(in the rows, 128 means zero)
Each named turn below is shown by a few rows before and after it. Which turns, in which order, take the first row of each later pair to the second? The first pair is answered.
X:
[171 162  94 101 161  80 149 204 129 176 163 140 163 118 138 131 111  99
 130 117 113 141  90 125 147 158 143 118 113 137 114] -> [180 178 103 151 160  88 101 197 121 157 170 146 166 130 158 131 109 125
 111  96 106 127  97 129 140 124 129 138 103 156  92]
[143 148 135 130 117 134 148 137 152 140 141 108 151 123 141 134 132 109
 144 118 114 146 111 125 154 122 138 120 138 131  98] -> [150 150 134 129 120 131 150 145 150 146 141 114 146 124 143 136 129 105
 140 118 118 144 112 126 154 128 138 121 137 135  99]
[106 130 141 116 162 119 139 115 141  73 158 100  99 157 115 136  94 140
  96 140 166  73 132 108 125  94 131 153 106 158 149] -> [102 126 143 115 156 121 153 117 142  72 153  94  97 158 109 132 102 139
 106 143 166  78 130 108 131  98 127 146 112 154 153]
[144 163 143 166 138 132  58 129 115 129 136 142 118 131 130 123 131 168
 123 111 123 131 140 127  91 132 123 160 110 143  97] -> [125 145 159 166 129 153  86 100 124 114 140 118 112 153 101 100 136 179
 152 115 127 150 127 125 106 138 113 151 131 125 100]
K:
[156 142 169 138 102 197 101 135 134 130 130  98 175 150 110 110 146 149
 162  87  94 119 112 135 132  59 110 194 131 143  45] -> [184 156  92 110 125 142 105 202 134 141 145 120 189 117 151 120 106 125
 117 107  98 101 113 157 159  78 141 190 126 191  61]
[157 151 167 148 133 111 138 121 139 131 153 102 120 144 115 147 132 100
 146 122  88 118  78  87 141 126 155 140 112 141 107] -> [163 156 162 162 124 109  99 121 125 113 143 105 117 126 132 160 131 106
 119 125 101  99  96 103 125 111 160 150 108 158 109]
[134 109 104 113 134 136 210 156 123 126 126 127 118 165 102 106 100 164
 120 144 130 127  96 143 179 120  97 107 165 156 156] -> [120 114 151 150 104 181 136 100 104  89  97 113 100 155 105 120 119 185
 107 132 143 104 131 152 130  80  86 130 167 141 151]
[120 142 135 154 165 112 104 145 148 151 143 179 146 173 138 109 111 114
 118 100 114 127  97  95 134  93  96 127  86 158  88] -> [120 142 146 161 156 121  88 132 141 145 136 177 143 175 140 111 117 120
 116 100 121 125 101  95 124  85  96 132  82 153  89]
R:
[115 163 157 151 133 161 106 115 164 129 143 129 125 113 153 165 154 149
 119  53  90 131 145 154 105  59  94 137  81 171 114] -> [ 86 134 129 126 138 160 104  90 154  94 141 126  85 115 143 147 135 144
 101  90 124 118 170 192 112  82  86 123  98 185 163]
[156 145  97 125 143 120 113 142 108 142 121 158 140 121 153 139 125 134
 112 128 124 120 121 131 142 121 138 117 152 114 105] -> [145 136  89 120 145 120 113 134 110 131 121 160 132 124 150 133 121 136
 105 137 133 115 130 140 142 124 134 112 156 121 119]
[136 123 100  71 133  85 180 171 132 186 141 136 144  97 107 131 125 108
 135 141 129 145  97  95 139 168 151 105 117 108 158] -> [161 153 105 129 143  81 144 192 135 191 157 149 164 117 137 141 124 130
 120 105  96 132  90  81 134 135 139 132  92 128 107]
Z:
[124 137 135 130 111 135  91 117 114 115 110 135 122 121 142 141 121 126
 112 136 137 124 148 140 115 121 128 145 126 139 137] -> [128 141 125 123 136 118  99 136 116 133 118 156 119 128 143 144 120 122
 105 133 128 120 145 130 118 127 123 140 113 145 136]
[156 177 126 136 168 107 114 154 126 147 164  82 143 138 134 167 122 122
 138  98 136 130 132  97 162 169 168  99 129 131 117] -> [140 159 130 156 164 124 108 123 133 103 170  66 131 162 119 142 116 143
 144 107 150 131 139 122 181 159 151 102 148 138 124]
[ 97 113 131 143 118 159 137 103 132 106 130 104 106 145 102 109 131 146
 143 134 134 144 132 132 141 129 118 122 139 134 133] -> [125 137 137 119 116 141 141 140 124 164 114 124 133  97 121 148 146 110
 139 123 119 142 121 101 112 133 149 120 117 114 120]
Pairs:
Between the rows of a pair lie two turns.
[124 133 147 149  83 161 100 106 124  94 129  76 143 120 122 119 127 137
 144 116 134 146 126 128 131 105 144 146 136 107 110] -> [122 124 145 130  92 153 141 115 142 111 141  77 147 132 112 109 127 131
 166 116 124 160 110 119 150 118 142 135 139  99 109] -> K then K
[136 127 111 169 131  95  65 109 113 133 141 149 110 121 150 147 120 127
 138 146  96 118 194 132  83 144 123 117 122 152 145] -> [115  98 112 117 132  97 138 108 127 150 141 138 104 119 111 135 123 106
 177 163  99 146 171 120 103 183 130  88 138 126 166] -> R then K
[167 141 111  82 121  98 131 181 118 184 111 129 139  78 167 150 125 108
 116 132 132 108 132 108  87 143 158 120 124 107 132] -> [141 114  84 162 147 118 105 133 133  96 150 115  98 170 161  89  92 170
  92 137 142 104 149 162 137 121  96 136 141 158 136] -> R then Z
[ 79  83 131 127 159 132 110  92 129 119  92 158  53 155  98  87 137 137
 104 181 141 131 156 126  93 142 103 117 129 109 184] -> [118 105 101  73 149  94 127 155 126 173  83 172  95  86 124 128 133 100
 100 180 141 130 142 111  85 161 158 103 116 105 187] -> Z then K
[152 115  89  87  68 109 110 139 122 163 149 133 127 113 138 106 166 103
 127 131 169 128 102 105 100 107 190 125 176 129 183] -> [154 124 107  86  71 114 111 135 117 175 144 138 126 117 135 111 180 100
 137 122 159 126  96  88  88 102 186 130 164 120 171] -> K then X
[134 132 146 112  99 138 128 132 125 139 112 121 132  97 129 146 127 120
 134 127 135 123 130 112 107 131 146 126 129 113 137] -> [141 137 131 109 113 125 146 151 135 152 126 129 138 102 131 140 124 115
 138 127 127 127 119 106 120 141 141 122 126 116 135] -> X then K
[125 102  99 142 159 105 112 126 118  95 141 135  92 156 144 110  98 134
 101 148 145 108 149 157 149 136 117 128 130 175 151] -> [143 103 113  81 125 108 183 153 130 142 130 115 136 104 124 130 118 105
 162 149 137 142 113 120 154 163 168 104 140 121 140] -> Z then K
[142 163 152 166 121 153 102 131 123 154 115 162 186 139 134 151 140 137
 130 103  83 110 122  85 144  99 130 123 119 114  65] -> [ 99 123 138 175 124 171 103  80 128  84 119 141 138 181 102 108 122 164
 126 137 121 109 149 134 174 109  99 108 156 138 111] -> R then X
